One turning vector, and how many steps it has turned
The counts run from 0 to 33.
[175 136 120 153 160 157 141  85 220 151  87  94 135 174  98  90 133 122
 136 115 151 116 146 152 151 132  80 126 127 118 107  86 124 144 119 160
  98 134  92 131  87 119 126 108 112 135 156 101] : 15
[176 136 122 183 160 143 125 145 204 120 150 143 126 164 163 101 149 124
 127  99 176 128 140 139 166 140 103  96 106 131 101  80 139 167 128 166
 123 156 114 145 113 133 119 145 123 142 120 102] : 26
[160 116 125 112 130 116 152 117 192 136  84 117 145 182 106 140 154 104
 176  92 119 111 157 105 160 109  92 117 106 134  90 134 109 166 175 167
 142 104  95 121 146 130 120  95 145 143 123 121] : 7
[170 130 122 187 171 139 123 140 210 125 150 142 130 156 156  85 149 133
 121  96 169 117 147 138 160 144 111 113 109 129  96  93 151 168 120 156
 115 165 115 151 105 135 116 147 130 151 128  97] : 27
[151 120 126 125 147 107 126 123 198 138 121 139 159 143 124  64 143 138
 138  81 121 115 143 169 155 157 102 145 144 133  81 125 137 172 140 170
 147 178 114 162 129 127  91 105 123 165 112 126] : 32
[154 113 125 105 129 104 145 104 199 138  78 119 170 163  95 100 153 122
 167  94 109 109 168 150 141 124  86 141 133 133  92 139 114 171 158 161
 140 130  94 122 143 124 113  86 138 157 125 129] : 4
[180 134 115 161 149 143 148 109 214 126  99 111 126 185 122 139 162 101
 148 111 155 115 163 112 160 108  83  97  90 121 101  97 120 156 143 151
 110 111  93 110 120 128 134 125 140 133 149 105] : 11
[157 117 117 136 148 110 138 101 210 118  77 122 167 153 108  85 155 138
 142 105 133  96 192 149 145 128  88 152 149 123 103 141 126 168 122 143
 115 158  91 114 111 111 117 136 148 157 144 134] : 1
[176 130 117 153 148 139 152 119 201 129 101 118 135 188 119 145 161 104
 152 110 152 109 164  96 168 110  88  91  91 121 102 111 111 152 154 155
 118  99  94 107 129 126 136 128 139 146 139 104] : 10
[160 139 123 175 155 131 115 133 205 125 138 140 133 155 151  73 153 128
 119  94 162 114 153 164 153 157 107 122 127 120 104  96 146 164 115 159
 116 181 110 147  98 127 110 138 124 148 124 103] : 28
[170 129 123 157 153 161 140  91 215 135  97 113 140 182 107  96 137 123
 127 126 161 113 157 141 148 133  80 124 120 116 106  90 117 131 121 158
 104 131  96 120  96 117 121 117 128 141 157 111] : 14
[147 127 129 126 143 107 129 133 188 133 125 139 166 145 130  77 144 126
 148  78 114 117 136 154 150 141 100 141 133 144  83 138 143 176 152 179
 151 164 114 154 133 127  93  93 128 154 105 120] : 33
[172 118 127 138 136 124 153 109 197 125  98 120 128 182 122 148 156  95
 158 110 146 114 163  89 165 111  95  95  90 125  97 115 109 159 159 169
 122  93  98 115 136 133 127 118 139 140 133 108] : 9
[147 118 126 119 142 108 141 102 212 129  70 115 176 153  99  86 148 137
 144 106 123 104 176 154 134 129  96 153 158 132  96 136 120 166 132 152
 123 147  88 111 127 120 108 114 140 169 137 138] : 2
[152 109 127 111 135 111 144 100 203 138  76 110 171 156 100  92 146 134
 153  97 117 102 176 148 141 127  85 148 143 134  96 152 120 169 143 164
 128 141  87 124 129 120 112 101 142 160 143 132] : 3
[156 143 121 142 158 156 145  94 209 161  92 103 144 167  92  82 124 123
 138 109 145 124 144 152 151 135  80 128 128 118 111  87 132 138 130 166
 115 138  98 141  97 119 117  87 109 148 145 106] : 16
[160 122 134 110 127 109 156 108 193 144  87 117 154 170 101 127 158 112
 177  90 113 114 160 121 151 114  85 123 105 133  90 136 100 160 177 169
 153 111  91 121 150 126 116  91 137 149 122 115] : 6
[153 110 134 103 127 111 148 111 192 140  79 114 162 166 103 121 151 111
 169  91 102 108 159 133 150 116  85 135 126 142  91 138 105 167 169 168
 141 115  93 124 148 122 116  92 143 150 130 131] : 5
[153 125 124 130 147 141 142 114 193 160 115 118 142 168 105  92 118 115
 151  88 124 126 115 140 157 147  92 129 113 132  94  85 129 148 159 191
 147 126 111 165 121 136 103  67 110 145 118 104] : 19
[166 124 120 168 160 128 125 129 205 129 134 133 143 149 135  60 135 149
 121  96 159 117 151 168 157 152 104 132 136 129  96 102 149 170 123 159
 124 186 107 156  98 129 107 130 131 161 124 110] : 29
[160 126 143 121 144 141 138 121 195 153 119 124 134 165 112 104 122 109
 156  80 132 136 110 128 169 140  98 115 103 138  89  86 130 152 165 194
 157 128 115 166 135 139 106  74 109 140 116 101] : 20
[161 128 128 135 141 146 141 131 192 154 128 129 132 173 119 111 129 100
 148  75 135 138 106 123 174 144 105 109  95 133  92  81 127 158 168 192
 154 125 120 160 129 141 104  82 112 135 108  94] : 21
[165 117 131 125 134 120 156 116 198 131  94 113 133 189 121 148 155  94
 165 110 122 115 153  99 166 109  86 101  97 132  96 117 118 160 175 165
 132  89 100 121 151 133 127 102 149 138 128 118] : 8
[148 122 132 138 152 118 119 121 207 137 123 139 168 144 130  55 135 143
 134  82 132 114 145 173 151 160  98 143 142 134  90 123 144 171 129 168
 143 185 113 155 118 128 100 110 131 164 116 124] : 31
[168 135 118 180 162 142 132 150 202 120 158 149 116 164 158 110 147 118
 132  92 168 128 138 120 171 138 103  96  92 134  91  86 148 161 140 166
 127 140 124 155 119 138 110 140 127 134 114  98] : 25
[157 128 125 148 161 124 129 134 204 136 121 139 159 142 133  56 140 144
 124  88 147 115 151 169 150 151  99 132 153 138  93 108 149 172 121 161
 127 185 113 154 104 127  99 115 130 158 123 119] : 30
[171 135 130 157 146 140 133 148 198 146 149 138 124 169 148 126 140 101
 145  87 154 131 117 117 175 139 100  90  82 135  91  84 138 161 160 184
 147 135 120 157 128 145 106 115 125 135 110 105] : 23
[171 137 127 167 153 146 131 150 192 124 157 146 118 172 149 112 147 105
 143  89 163 127 124 110 169 137 109  88  77 132  94  82 136 155 149 179
 134 132 118 155 126 136 113 127 129 136 110 102] : 24
[175 133 121 166 156 154 141  97 215 130 102 111 129 185 109 111 148 109
 134 125 156 106 164 132 154 119  88  96 111 123 105  89 121 140 129 148
  98 127  98 115  97 118 137 122 126 133 150 104] : 13
[185 138 115 168 153 147 145 106 210 129  98 112 126 188 125 130 157 110
 139 119 164 109 163 118 153 117  86 100 101 112 109  86 117 146 129 154
  99 113  91 108 108 121 135 137 136 142 153 100] : 12
[159 112 118 142 149 105 130 107 204 119  84 125 160 153 119  89 162 140
 136 110 144  98 191 149 143 128  85 134 154 133  93 137 123 173 121 141
 108 160  92 105 112 115 121 149 151 162 146 124] : 0
[159 137 131 126 144 151 137 103 194 166 101 107 153 164  95  92 114 119
 146  92 131 124 119 148 160 142  95 125 121 129 104  97 127 142 144 182
 138 135 110 149 116 127 108  73 110 141 127 101] : 18
[159 141 129 142 152 155 139  95 200 164  93 106 148 173  96  84 121 126
 146 100 138 119 136 155 149 139  88 144 125 119 101  86 124 135 147 178
 123 137 110 153 104 118 107  77 109 141 136 106] : 17
